Each row of T is roughly a mix of the hidden directions of one of 3 groups.
T, 112 rows:
[[-0.89 -2.03  1.80 -1.57 -2.99  1.43 -1.13  4.72  0.02 -1.69 -0.87]
 [-0.31 -0.43 -1.08  2.31  1.02  0.05  3.20 -0.68  4.17  3.56 -0.59]
 [-1.28 -2.77 -0.79 -0.39 -2.90 -0.76  4.70  2.40  0.53 -0.75  1.07]
 [-0.77  3.56  0.68 -0.98  1.11 -1.77 -2.98  0.06  2.04  3.89 -1.28]
 [ 0.11 -0.27  3.13 -0.59 -1.57  1.13  4.23  3.61  1.59 -1.04 -0.67]
 [-1.59 -4.00 -2.31 -0.35 -2.96 -0.15  0.47 -1.98 -0.73 -1.84  2.86]
 [ 1.38  3.45  0.26  0.19  1.49 -1.33 -1.51 -4.63 -1.08 -1.21  2.18]
 [-0.96 -0.87 -2.58  1.35 -1.40 -0.62  3.82  2.41  1.93  3.51 -0.10]
 [-1.51  0.14 -0.02 -0.18 -1.46  1.26  2.35  2.66  4.34  2.74 -1.98]
 [-0.90  4.35  0.38  1.32  0.48 -1.19 -4.46 -0.36 -0.15  2.36 -0.21]
 [-0.55  2.12  2.45  0.85 -0.01 -1.81  3.10  0.06  4.42  2.05  0.87]
 [ 1.56  3.23  0.99  0.08 -2.50  1.19 -3.29 -1.37  0.57  0.08  3.80]
 [ 1.90  4.03  0.97  0.23 -0.66  0.62 -3.55 -3.14  1.52  0.31  1.54]
 [-1.86 -0.53 -0.75 -1.21 -3.32 -0.17 -4.43  1.04 -2.09  0.14 -2.63]
 [ 0.97 -1.85 -2.65  2.63  4.10 -0.28  2.29  0.51 -0.98  1.04 -2.49]
 [ 0.58  3.21  0.34  1.28  1.42 -0.20 -3.70 -3.53  1.69  2.07 -1.10]
 [ 0.65  0.21  0.58 -3.26 -0.61  0.62 -2.87  2.64 -4.20  0.85  1.78]
 [-2.15 -3.36 -1.68  0.52 -0.66  0.76  0.61  2.28  0.77  2.92 -3.78]
 [-2.01 -0.45  0.42 -0.88 -5.83  1.45 -0.21  1.06 -0.13 -0.04  2.54]
 [ 0.57  2.18  2.62  1.57  0.07  0.93  2.25  1.85  4.28  2.39 -1.04]
 [ 0.92 -3.20  1.34  0.78 -1.54  2.56  4.50  1.29  1.70 -1.12 -0.66]
 [-0.90  1.16 -0.07  0.73  1.52  0.68 -5.07 -0.55  1.16  2.58 -3.06]
 [-1.40 -1.39 -2.13 -0.11  3.40 -0.14 -4.10 -0.22 -2.45  0.79 -2.34]
 [ 1.25  3.77  1.76  0.74 -0.21  1.54 -3.88  0.41  1.84  2.91  0.12]
 [-0.67  3.03 -0.22  0.06  1.78 -2.02 -3.65  2.97 -1.97  1.05 -2.20]
 [-1.42 -3.88 -0.87  0.13 -3.86  2.19  1.85  0.58  0.64 -1.28  2.36]
 [ 1.73  0.06  2.28  0.60 -0.29  3.14  2.67  3.47  3.36  0.02  0.19]
 [-0.37 -4.46 -2.13 -0.53  0.31  0.01  0.87 -1.05 -3.58 -3.06  0.07]
 [-0.75  2.17  3.15  0.41 -1.05  0.00  1.52  3.09  3.76  2.30 -1.12]
 [ 1.14 -0.17 -0.55 -1.70  4.10 -0.25 -2.18 -0.57 -4.03 -0.44 -2.44]
 [-1.19 -5.00 -1.91 -0.54 -1.95 -0.10  1.63 -0.24 -1.79 -2.28  1.92]
 [ 0.65  1.40 -0.81 -0.16 -0.91  2.59 -5.93 -1.07 -0.13  1.40  0.00]
 [ 1.24  1.64 -1.07 -0.48  3.99 -1.73 -2.95 -0.58 -3.30  1.33 -1.63]
 [ 1.28  0.18 -1.91  1.81  4.01 -1.40 -2.81 -2.85 -2.32 -0.20 -0.93]
 [ 0.79  3.31 -0.16 -2.62 -0.11 -0.81 -3.26  3.25 -2.70  0.62 -0.97]
 [-2.92  0.32 -1.60 -0.02 -0.57 -4.24  0.28  3.99 -1.70  0.18 -0.73]
 [-0.02 -2.44 -0.14  1.34  1.88  1.39  2.97  0.73  1.88  2.93 -3.77]
 [-0.08  2.30  0.33 -1.38 -2.13 -0.96 -4.80 -1.45 -2.63 -1.98  0.36]
 [ 0.29 -1.27  0.88  1.16  0.79  0.92  4.09  2.66  3.19  2.19 -2.21]
 [ 2.66  4.52  1.55  0.01  0.88 -0.04 -1.34 -2.17  0.57 -1.19  3.17]
 [-0.04 -1.12 -0.89  0.73 -2.65 -0.46 -0.40 -3.58 -2.43 -2.74  3.57]
 [-1.84 -0.71 -2.63 -1.59  1.26 -2.66 -3.06 -1.74 -3.73 -0.47 -0.57]
 [ 1.90  3.72  1.09 -0.55  3.56  0.93 -0.48 -0.69  2.81  2.45 -1.38]
 [-2.48 -1.77 -2.06 -0.51  0.00 -3.16 -0.29 -2.02 -4.24 -1.18 -1.28]
 [-0.70  2.36  1.40 -2.74  0.52 -2.41 -3.11 -0.09  1.81  1.92  3.27]
 [-0.06  2.22 -1.06 -0.97  0.21 -1.00 -4.69 -1.71 -3.25 -1.26  1.95]
 [ 1.15  3.67  1.45 -1.53 -1.55 -0.31 -4.02  2.16 -2.15 -1.30 -0.17]
 [ 1.00  2.39  0.43 -0.08  2.95 -0.22 -4.59 -1.16 -2.76  0.32 -1.79]
 [ 0.36  2.37  1.56  0.14 -2.27  0.23 -0.68 -3.42  2.91 -0.92  3.76]
 [-3.39 -0.12 -1.75 -0.15 -1.36 -3.95 -0.94 -3.13 -2.41 -0.53 -0.19]
 [ 0.26 -1.96  0.87 -2.78 -0.98  1.24 -3.01  1.06 -4.16 -1.87  1.74]
 [ 1.80  1.39  1.10  1.01 -1.07  1.86  2.57  0.83  4.77  1.48  2.16]
 [-0.80 -0.19 -0.96 -1.53  0.52 -0.88 -3.76 -0.93 -5.02 -1.80 -0.70]
 [ 0.06 -2.56 -1.23 -0.21 -0.81  1.19  0.03 -4.61  0.09 -2.85  3.06]
 [ 0.41 -2.71  0.36  1.59 -1.33  1.75  5.22  0.78  0.45 -2.00  1.35]
 [ 1.13 -3.20 -0.32  1.61  2.57  3.59  1.22  0.84  1.40  0.79 -3.23]
 [ 0.16  0.98  2.50 -2.33 -3.45  2.20  1.75  1.77  1.98  0.38  3.04]
 [-1.45 -0.89  0.32 -0.69 -5.00 -0.30  0.90  4.03  1.69 -0.42  0.54]
 [ 2.38  2.33  0.11  0.18 -2.13  3.69  1.59  2.95  2.63 -1.07  0.51]
 [ 1.21 -3.50 -0.09 -1.79 -0.96  1.36  3.47  2.53 -1.57 -2.87  0.30]
 [-1.57 -1.07  0.22 -1.05  0.69 -0.11 -2.47  4.81 -2.50 -0.03 -2.85]
 [-0.01 -3.66  0.06  1.17 -1.46  1.52  4.39  0.92  1.72 -1.96  1.70]
 [-0.95  0.30  1.72  1.24 -3.74  1.18  1.35 -1.91  3.75 -1.93  2.19]
 [-1.21  3.85  1.87 -0.58 -0.72 -1.17 -3.52  0.59  2.28  2.43  1.75]
 [ 0.75  4.28 -0.25 -0.38 -2.22 -1.59 -2.67 -1.28 -0.02 -0.96  3.56]
 [-0.09  4.29  3.51  1.62 -0.67  0.70 -1.50  1.35  2.20  0.73 -2.27]
 [ 0.00  1.28  3.26 -0.44  1.24 -0.15 -3.76  0.86 -0.37 -0.95 -4.36]
 [-0.16  1.17  2.38 -1.87 -1.37  0.66 -0.55  5.42 -1.73  1.52 -1.04]
 [-1.40 -4.13 -1.41 -0.31 -2.30  0.40  4.12  1.65 -1.26 -1.03 -0.06]
 [-0.27 -0.19 -3.16  0.50 -0.41 -1.49 -3.51 -3.38 -2.19  0.47  2.74]
 [ 0.93 -1.80 -2.19 -0.35  0.81 -1.64  0.93 -3.02 -3.90 -2.81  1.86]
 [-0.50 -2.04 -1.09 -0.05 -3.73 -0.05 -0.67 -3.85 -2.24 -2.21  2.05]
 [ 0.19 -3.41 -1.89 -0.13 -1.79  0.64  1.10 -2.89 -2.31 -3.31  2.05]
 [-1.20  4.00  0.87  0.76  0.18 -3.63 -1.87 -1.38  0.38  0.51 -3.33]
 [-1.75 -1.67 -1.83  1.70 -1.10 -0.02  3.35  2.94  2.08  2.32 -2.47]
 [ 1.75  2.69  0.05  0.87  4.02  0.25 -0.48  1.57  1.20  2.86 -3.05]
 [ 2.55 -0.07  0.38 -1.85 -1.82  2.62 -3.26 -0.02 -1.37 -1.36  3.78]
 [ 0.14  3.66 -0.93 -0.29  1.96 -0.88 -4.87 -1.18  0.06  2.16  0.26]
 [-0.36  1.58 -1.20  1.53  2.98 -1.40 -2.75 -3.55  0.41  2.93 -1.66]
 [ 1.27  3.73  0.88  0.22 -0.33  0.24 -4.37 -3.48  0.67  0.60 -0.61]
 [-0.25 -2.07 -2.43 -0.87 -0.92 -1.64  0.76 -3.06 -3.50 -2.99  1.82]
 [ 0.46 -3.09 -0.06  0.96  1.24  2.63  3.84  1.43  2.41  2.23 -1.46]
 [ 0.50  2.36 -0.38  2.57  1.43 -0.57  0.32  2.83  2.69  4.07 -1.45]
 [-3.55 -0.59  0.51  2.74 -4.02  0.28 -1.53 -0.11 -1.14  0.07 -2.89]
 [ 0.87 -1.18 -1.29 -1.27  2.17 -1.61  3.74  2.31 -3.82  0.64 -1.38]
 [-3.00 -3.39  0.37 -1.02 -2.48 -0.23 -3.35 -0.84 -0.72 -1.37 -2.58]
 [ 1.82 -1.25 -1.09  0.24 -1.91  3.89 -2.60 -1.68 -0.74 -2.20  3.01]
 [ 0.52  1.23  2.41  2.65  0.50  0.64  3.83  2.12  2.96  1.39 -1.93]
 [ 0.15 -1.57 -1.95 -0.40 -0.75 -0.76 -1.63 -3.49 -3.50 -1.98  3.21]
 [-0.36  2.09 -1.83 -1.92  0.39 -3.29 -2.19 -0.77 -4.22 -1.29  1.24]
 [-2.47 -3.64 -1.60 -0.50 -1.34  0.10  0.00  2.35 -2.92 -0.60 -3.24]
 [-0.14 -3.15 -3.21 -0.70  1.05 -1.19  1.09  3.26 -3.01  2.15 -0.34]
 [-2.15 -3.10 -0.86 -0.72 -1.73 -1.40  2.37  2.77 -2.13 -0.22 -3.26]
 [ 2.45 -2.05 -0.16 -1.92 -0.01  1.28  4.07  2.15 -0.72 -2.97  1.68]
 [ 1.72  2.55  0.21  1.40 -0.27  0.54  1.40 -2.76  4.02  1.06  3.20]
 [ 1.83 -0.78  1.21 -1.15 -2.37  0.61  4.19 -1.47 -0.69 -3.15  2.46]
 [ 0.47 -1.24  2.95 -0.17  0.19  1.71  3.58  3.37 -1.06 -2.14 -2.36]
 [-0.05  4.80  1.78  1.74 -0.28 -1.57 -0.01 -0.21  3.52  1.82 -1.17]
 [-2.94 -0.67 -1.54  0.52 -3.04 -1.38  2.38  2.70  1.39  2.24 -2.47]
 [ 1.30 -2.25 -1.84 -2.06  1.80  2.12 -3.80 -0.15 -2.48 -1.60  1.91]
 [ 1.97  3.62  0.65  0.54  3.82 -0.86 -2.96  0.46 -0.58  2.34 -1.03]
 [-2.12  1.36 -2.49 -1.15 -0.35 -3.19 -3.17 -1.93 -3.27 -0.27 -0.45]
 [-2.08  3.60  1.59  0.15 -3.74 -0.81 -2.96  1.82  0.12  1.41 -0.57]
 [-1.34 -3.28 -1.60 -0.85 -4.77  0.56  2.55  1.22  0.28 -0.46  1.34]
 [ 0.20  1.31 -1.42  1.34  0.24 -1.09 -2.14 -5.55 -1.41 -1.61  1.47]
 [ 3.13  2.18  1.60 -1.00  3.73 -1.87  0.21 -0.81  1.90  0.26  3.00]
 [ 2.02 -0.37  1.79  1.11 -1.21  1.54  2.63 -1.98  3.39 -0.40  3.73]
 [-0.72 -3.49  0.66  0.01  0.14  1.58  2.62  4.51  0.99  0.61 -2.18]
 [ 2.81  2.85  0.92 -0.11 -0.51  0.83  0.07  2.74 -2.57 -2.55  3.24]
 [ 1.19  0.75 -0.74 -0.11  3.26 -0.94 -3.39 -2.82 -3.67 -1.18 -0.77]
 [ 2.21 -0.85  1.94  0.20  0.36  3.54  2.84  2.15  3.35  0.24  1.68]
 [ 1.68 -3.10  1.79 -1.15  1.65  2.45  3.53  0.85 -1.53 -2.71  0.57]]
Here is one row from each group, named. Which group is each of the other rows in?
[ 0.60 -2.29 -1.38  0.78  2.85  0.00  5.43 -1.46 -0.82  0.18  0.64]	<88>
[ 0.38 -0.03 -1.17  0.27 -1.10  2.94 -5.62 -0.25 -2.35 -0.05 -0.60]	<52>
[ 0.17 -3.43 -2.52 -0.52  2.86  0.95 -2.06  2.29 -2.72  1.41 -1.61]	<118>

[-1.22 -0.03 -0.15  3.26  1.77  0.40  2.18 -0.86  3.45  2.05 -3.44]	<52>
[ 1.13  4.63  0.09  0.02  1.24 -1.93 -2.94 -2.06 -1.45 -0.93  2.25]	<88>
[ 0.75  2.74 -1.61  1.58  2.31 -2.52 -3.74 -2.33  0.45  2.01  0.67]	<118>
[-2.38 -1.16 -1.55  0.70  0.51 -2.78 -1.48 -1.77 -2.00 -1.52 -4.40]	<118>
[ 1.52 -2.64  0.49 -1.39 -2.26  3.73  2.37  1.80  0.06 -1.59  2.66]	<88>
[ 0.93  0.83  1.56  2.39  0.17  0.36  4.35 -0.64  3.92  1.60 -1.35]	<52>
[-2.86 -4.30 -2.39 -0.21 -0.69 -1.86  2.95 -0.20 -1.53 -0.91  0.78]	<88>
[-0.97  3.38 -0.97 -1.20 -1.86 -2.79 -3.50 -1.29 -2.83  0.02  0.97]	<52>
[-2.40  0.78 -2.78  1.62 -0.49 -3.72  0.77 -0.07 -0.96  1.92 -3.60]	<118>
[ 1.78 -0.36 -0.91 -1.10  3.16  0.18 -3.63 -2.21 -3.69 -0.96  1.01]	<118>
[-1.59  1.54 -1.27  0.55  2.55 -2.33 -2.50  2.31 -2.10  1.90 -3.25]	<88>
